One turn moves each row of this set onto another row. After a few examples, where does it send each row asked below?
J956: [ 11 -17   0  17  10  -8  -7 -17   2 -11  11  19 -27 -10  19   6  -6  26
   4  15  -5  -9  14  -9]
J905: [-19   2 -18  11   2 -13 -10  -4 -12  -2  11  27  17 -11  -1  17   3  11
  -1  24 -34   4   0   8]
J626: [-18  -6 -15  12  -1 -11  -2   3  -5   8   8  26  15 -12  -1  24   6   1
 -11  29 -31 -10  10  10]
J827: [  7  19   9  -7  -8  25  -6 -20   3 -10  -5 -29  -6   1 -15 -12  10   3
  12 -16  -1   1 -11  -8]
J219: [ 11  -4   1  15  13  23  10  -6  13   7 -12   4  -4  18   9  27  -3 -10
  -7 -21  -7 -19  -6  19]
J877: [ -2  -2  -8   2  10 -26 -12  11   2  -9 -13  16  19  -7   2   0  19  14
 -30   9  10   5  -6  -6]
J113: [-27   0 -12   6  -2 -13  -8   3  -3   0  13  15  13 -12 -11  17   6   8
  -7  39 -29  -1  -1   2]
J297: [  3  -1  16  25   5   6  -6 -17  22  17  -5 -19 -19   6 -14 -15  -8   0
  20  -8  -2  10  10  -9]
J213: [-20   1 -17   3 -10 -10  -8  -5  -7  -1   3  13  19 -17  -9  21  12  -1
  -7  30 -36   2   7   6]
J468: [  3 -10  15  12  -6  13  14   5  15  21 -11 -21 -19   3 -15 -10   4 -11
  -2  -6   9 -18  20  -2]
J182: [ 10  -6  20   7 -11  13   3  12  13  21  -5 -22 -10  14 -22 -11  15 -14
  -6  -5   4 -17  16   1]
J719: [ 18  -3   3  11 -12  15  11 -18  -2  12 -21 -11  -8  -2  -2  -9  14  -8
   8 -29  -9  -1  26   8]
J520: [-17  10 -19   3 -14 -15  -6  -8  -8  -2  -4  12  21 -30 -12  18   9   2
  -9  30 -23   6   8  10]
J439: [ 20 -10 -12   1 -16  -2  -4 -32  -6 -20  -6   3 -12 -26  16  10  14   9
  -2   8 -14  -8  28  -7]
J890: [  6  -3  13  14  10  13  11  -4  -5   8   3   1 -22  18  -2 -20  -5  20
  15 -21   6  -4   3   2]
J196: [-22  -2 -18  -2  -7  -7   2   6 -18  -3  12  21  18 -11  -3  19  11   9
 -11  29 -27  -7   1   8]
J317: [ 22   7   6   5  -1  27   5 -14   4   9 -14   1  -9   1   8   0  15 -12
   5 -36  -7 -10  11  16]
J985: [  0  -1  -8   7  13 -31 -19   2   7  -4 -18  21  22 -10   1   2  18  10
 -28   7   3  15   0  -4]
J48: [  8  -7  -5  -7  -9  -3   2 -17 -13 -27  11  -2 -22 -13   8   1   7  28
  -3  20   1 -16   9 -15]
J9: [  0   1 -11   1   4 -27 -17   0   4  -9 -16  14  23 -15  -1   3  21  13
 -27   7   5  15  -5  -8]
J335: [-21   5 -17  -4  -8 -11   4   8 -19  -5   7  26  15 -19  -6  14   9  15
 -10  26 -14  -8   2  14]
J105: [-16   8 -15  12   1 -16 -11  -7 -12   1   3  30  15 -22  -3  15  -1  14
  -1  24 -23  11   2  12]
J281: [  3  -3 -11   2   7 -26 -11   8   1  -5 -18  23  22 -13   5   3  22   9
 -31   3   5   7   1   0]
J279: [-25   7  -9   6   0 -18  -8   6  -2   3   8  15  12 -21 -14  16  -2  10
  -7  38 -11  -2   3   4]
J707: [  6  11  -1   4  -4  20  -7 -32  11 -10 -17 -31   3   3 -10  22   1 -10
   1  -9 -17   6 -17  -4]
J978: [ -2  -2  -9   0   5 -28 -15   9   7  -5 -16  10  22 -13  -3   4  23   9
 -32  14   9   7   0  -8]
J701: [ 13   1  19  12   7  11   3   4  -4  12   9   5 -17  25  -5 -21   3  15
  11 -21   4  -8   0   5]
J107: [  5 -16   3  15  -1  -9 -15 -22  18  -7   4  -6 -22 -23   2  12   0   6
  -1  32  -5 -10  20 -21]
J480: [ 12   3  21  23   4   4 -18 -14  20  20  -4 -15 -11  10 -18 -14   0  -5
  15 -11  -8  13   8  -8]
J423: [ 24   1   5  11 -11  15   2 -12  -2  11 -16  -3  -2   9  -4  -9  20 -11
   4 -31 -12   1  23  13]
J86: [  4   4   3  -5   4  27  17   2  -2  -7   1 -12  -7  21  -1  17  -1   6
 -11  -9   2 -27 -21   8]
J377: [  3   3  18  -3  -4  25   5   3  20  10  -5 -28 -15   4 -17   1  10 -14
  -6  -3   8 -21   1  -1]
J512: [ 11  10  18  20  11  18 -18 -25  27  13  -7 -11 -11   1  -5  -3  -5  -8
  17 -19  -6   7   0  -3]
J713: [  9  11  10  -5 -18  14  -3 -10 -11  -4  -1 -26  -7  14 -20 -25  16   9
   9 -13  -3   5  -3  -7]
J103: [  8   7  18   5  14  22   5   2   4   5   9  -1 -18  16   1  -9  -1  10
   5 -22  11 -19 -10   7]
J646: [-17   1 -15  13   0 -11  -1   6  -3  10   1  30  16 -21  -3  21   6   0
 -13  25 -17  -5  15  19]
J179: [ 11 -25  -2   4  -9  -2   5  -9   7  -5  -2   4 -19 -20  13  15  12   0
 -15  22  -2 -30  32  -5]
J57: [  9   7   6  -4 -19  15  10 -14 -12  -5  -5 -27 -13   4 -15 -22  10  12
  12 -17   1   0   5  -9]
J333: [ -4   7   5   0   2  20   1  -7  18  -6  -4 -33  -7  13 -17  19  -5  -2
  -7   8   0 -11 -22  -8]
J462: [ 11   8   0  19  14  18  -8 -29   9  -4 -11  -1  -1  14   6  21 -10  -1
   9 -21 -18   8 -15   8]

J827 moves to J512
J48 moves to J107
Now these:
J646 moves to J335
J57 moves to J297
J713 moves to J480
J462 moves to J219
J281 moves to J877
J213 moves to J905

One turn moves each row of this set onto another row. After a few examples, where does it send each row asked below?
J499: [  7  -5   2  18  11  12  13  -9   4   4   3   1   6  14   6  12  -3 -15
  -2 -40  -5 -17  13  12   4  13 -11  27   0 -14 -15 -32   3 -21  15  28
  30  10   3]
J170: [ 13  -4   4  26   8   7  11   0   2  -4   5 -17   6  23   8   6   1 -11
   5 -38 -12 -15  14   8   4   8 -15  21  -9 -12 -15 -34   4 -27  13  31
  35   6  10]
J685: [ -9  22 -21 -19 -15  29 -18 -23 -22   2 -13  -8 -25  13  34   4 -15   1
 -10   1  -4 -24   1   4 -14  15   3   9 -13 -13  -7  -5  20 -19   0   0
  57  -9  10]
J360: [ 14  32 -14  12  10  24  -5  -4  -9 -23  -9   0  19  26  12 -10 -17  -5
   5  28 -53 -12  13  -2   1   2   9 -19  -2 -10 -23 -17  -3 -15  18   5
  33  11  41]
J477: [-37 -14  -8   9 -14  38 -12  -7 -15  -4   8  12   6  16  17 -11 -14 -20
 -15  35 -27  -4  19  28  -2   2  17  10  14   1 -22  -7  -2 -40  10 -14
   8  -2   1]
J364: [-14   7  -3  10 -13  22   0 -12 -10  -4   8  25  -1   9  -2 -11 -21 -10
  -2 -19 -13 -12  16  -9   8  52  28   3  16  -2  -1  -4  20 -15 -13  -5
  25  37 -16]
J409: [-27 -15  -3  16  -6  36 -24  -7 -12 -14   2  10  18  28  25 -16 -10 -10
 -10  32 -36  -8  28  22   4  -7   8   4  12   7  -5  -5   6 -43  -1 -16
  17  -5  12]
J651: [ 17   7  -5  25  20  10   4  -2   3   6   4 -15  11  24  13   5   2 -16
   8 -35 -11 -15  21  13   9   5 -14  20  -1 -10 -16 -29   3 -29   4  28
  32   0  18]
J649: [ 11  37 -20   3  14  18 -12  -3  -3  -3  -3   9   2   0   7 -15 -17 -25
   8  24 -25   2  11  19  16  32  25   1  22  -4 -21   0  13 -17   1   9
   3  32  13]
J665: [  4  14 -20 -13 -12  11 -32 -22 -10 -26 -19  -8 -30  13  39 -11 -21  -5
 -10   7   0 -16   3   5   8  17  -9  11  -2 -19   3   4  20  -8   0  12
  43  -4   6]
J197: [ 11   5  -3  15  23  13   7  -8   7  13   5  -3  11  16  12   9   1 -21
   0 -35  -4 -19  22  17   9   8 -12  25   7 -14 -14 -29   3 -25   6  29
  24   6  11]
J965: [ -9   8  -8  19  -9  21  -3  -7 -16  -1   2  28   1  19  -7 -10 -12 -13
   5 -24 -13  -8  17 -15  12  45  22  14  25   4   5   3  14 -16 -15   0
  19  36 -14]
J58: [  9  38 -25  17  13  14  -9   3 -10  -5  -7   9  -1  11   2 -13  -8 -21
  13  19 -25   8   5  11  22  30  22   9  26   0 -18  -1   3 -19   7  17
   0  31  12]
J524: [-11   1  -1  21 -16  35   9 -15 -23 -15  -3  27  20  42   0   2 -17   9
   1 -19 -42 -21  18 -32 -10  18   9  -9   1  -1  -4 -17   0 -11   8  -5
  50  18  11]
J138: [-35 -23  -3  30 -15  21 -24  -2 -12 -28  -1   2   7  30   7 -27  -5  -8
  -8  27 -34 -13  23   7  11   3   6   6   1   3   1 -11   7 -44  -5 -14
  21  -4   3]
J935: [-42 -20  -7  20 -23  22 -11  -3 -14 -17   3   5  -5  16   1 -23  -5 -19
 -12  31 -24  -7  13  11   7  16  17  16  -1  -3 -17 -15   2 -39   7 -13
  13  -3  -9]
J411: [-11   2   2  18 -20  28   6 -14 -16 -24   1  18  17  34   1  -6 -24   8
  -2 -13 -42 -25  20 -31 -12  22  10 -18  -8  -9  -5 -20   2  -9   5  -9
  53  14  11]
J844: [-11  23 -25  -8  -7  16 -24 -22 -12 -12 -17  -6 -32  14  32  -7 -17  -4
  -9   9  -1 -23  -5   5   1  15  -1   4 -13 -25  -2  -9  14 -10  10  10
  53 -15  13]
J871: [  6  29 -19  19   8  26   2  -2 -15 -18 -12   6  15  35   9   1 -12  -3
  10  23 -51  -8   6  -7   0  -1   7 -11   1  -6 -27 -19 -11 -16  29  10
  29  13  39]
J566: [  7  12 -15 -24 -18  24 -25 -23 -20 -14 -16  -9 -22  11  40  -1 -21   2
  -9  -3  -3 -18  10   7  -6  15  -5  19  -2  -6  -3   7  26 -19 -11   4
  51   1   4]

J409 moves to J477
J499 moves to J170
J685 moves to J844
Now these:
J364 moves to J411
J965 moves to J524

One turn moves each row of this set onto another row. After a few examples, where does it send each row asked below?
J939: [-12  18  26  18   4  12   8 -40  15   9   3 -28   1  -5  -6   6  12  -6
  -6   6   6  15 -10   6   6   9   4   4   6   7  11 -17 -19 -15  -9]
J961: [ 15 -11   9 -16   7 -10  16  17   8  -2  -6  17 -28 -14  14 -20  11  -6
  -7   1  -3   5  -6  -7  17   1   9  -5  18  12  20  29  21 -15 -11]
J234: [-15  24  16  15   3  10  -7 -36  24   7   7 -31  -1 -17  -8  17  11  -2
  -5   7   9  19 -16  11  12  -1   4   3  14   8   7 -10 -12 -17  -6]
J854: [-21   2   6  19  19   1 -29  -2  16  -9   2  33  13   2  24   7  -3  -5
 -22  18   8  -2   0  10  12  -9  29  33   2  29   8   3  12 -18 -18]
J797: [-17  17  19  22   1  19  -3 -34  15  12  -2 -32   6 -16 -12  15  11  -7
 -12  13   9  18 -14   7  12   3   9   2  20  13   9  -8  -8 -13  -8]
J487: [ 10   8  16   6  11  -2  23 -16   5 -18 -13  16  -9  11  18  -8  21  19
  15 -10  -3  27   4 -23  40 -19   5  17  20 -19   8   8  19 -11  -1]
J43: [ 14 -11   3 -21  11  -8  14  11  15  -4   4  13 -27 -15   5 -23   6  -4
  -6  -7  -5   1   0 -15  17  -4   2 -11  19  13  20  23  19 -11  -4]
J601: [-16  10  14  21  23  -2 -21  -6  10 -18  -1  33  11  10  22   0   0   2
 -28  18   6  -8  -3  24  18 -14  25  23  -5  30   9   2   4 -13 -21]
J237: [ 20   2  19  16  18  28  11  -3  10 -29 -24  -3 -19 -16  10 -26  19  -1
   1  12  -6  11  25  15  49  -8   7  -2  27  20   7  -1  17 -24 -11]
J594: [ -5  -6 -11   6  33  31 -34  -5   2  -9   0 -10  24  -5  11 -14  12  13
   1  -3   6  -1 -21 -30  28   2  -6   9  -1 -10  -7  13  -8  -8 -31]
J548: [ -7 -15 -17   5  38  19 -22  -6   1 -11  -1  -6  16  -1   8 -15   3  12
  -3  -8   1  -1 -20 -17  30  10 -17   4  -9  -6  -6  13 -10  -4 -38]
J238: [  4   5  23  -2  14   2  21 -23   6 -18 -10  17  -7  13  14  -5  26  15
  15  -9   2  26  10 -17  30 -29   1  11  26 -19  16   1  19 -14  -2]
J866: [ -7  -8  -7  -2  32  34 -34  -6   2 -10   2  -7  15  -8  13 -11   7  12
  -8  -3   1  -2 -19 -20  23   1 -11   4  -2 -15 -16  20 -10  -7 -31]
J908: [ 22 -10  22  15  19  25  -4  -8  14 -27 -21   2 -24 -10   9 -23  15   5
  -1   8  -3   7  29  20  49 -16   6  -4  25  22   4   5  18 -20  -8]
J529: [-25   8  12   8  23   6 -26  -6  17 -15   2  27  11   2  29   7  -8  -1
 -20  14   2  -5   3  13  16 -18  27  33   3  35  11   2   6 -18 -27]

J939 moves to J548
J487 moves to J961
Now these:
J797 moves to J594
J238 moves to J43
J234 moves to J866

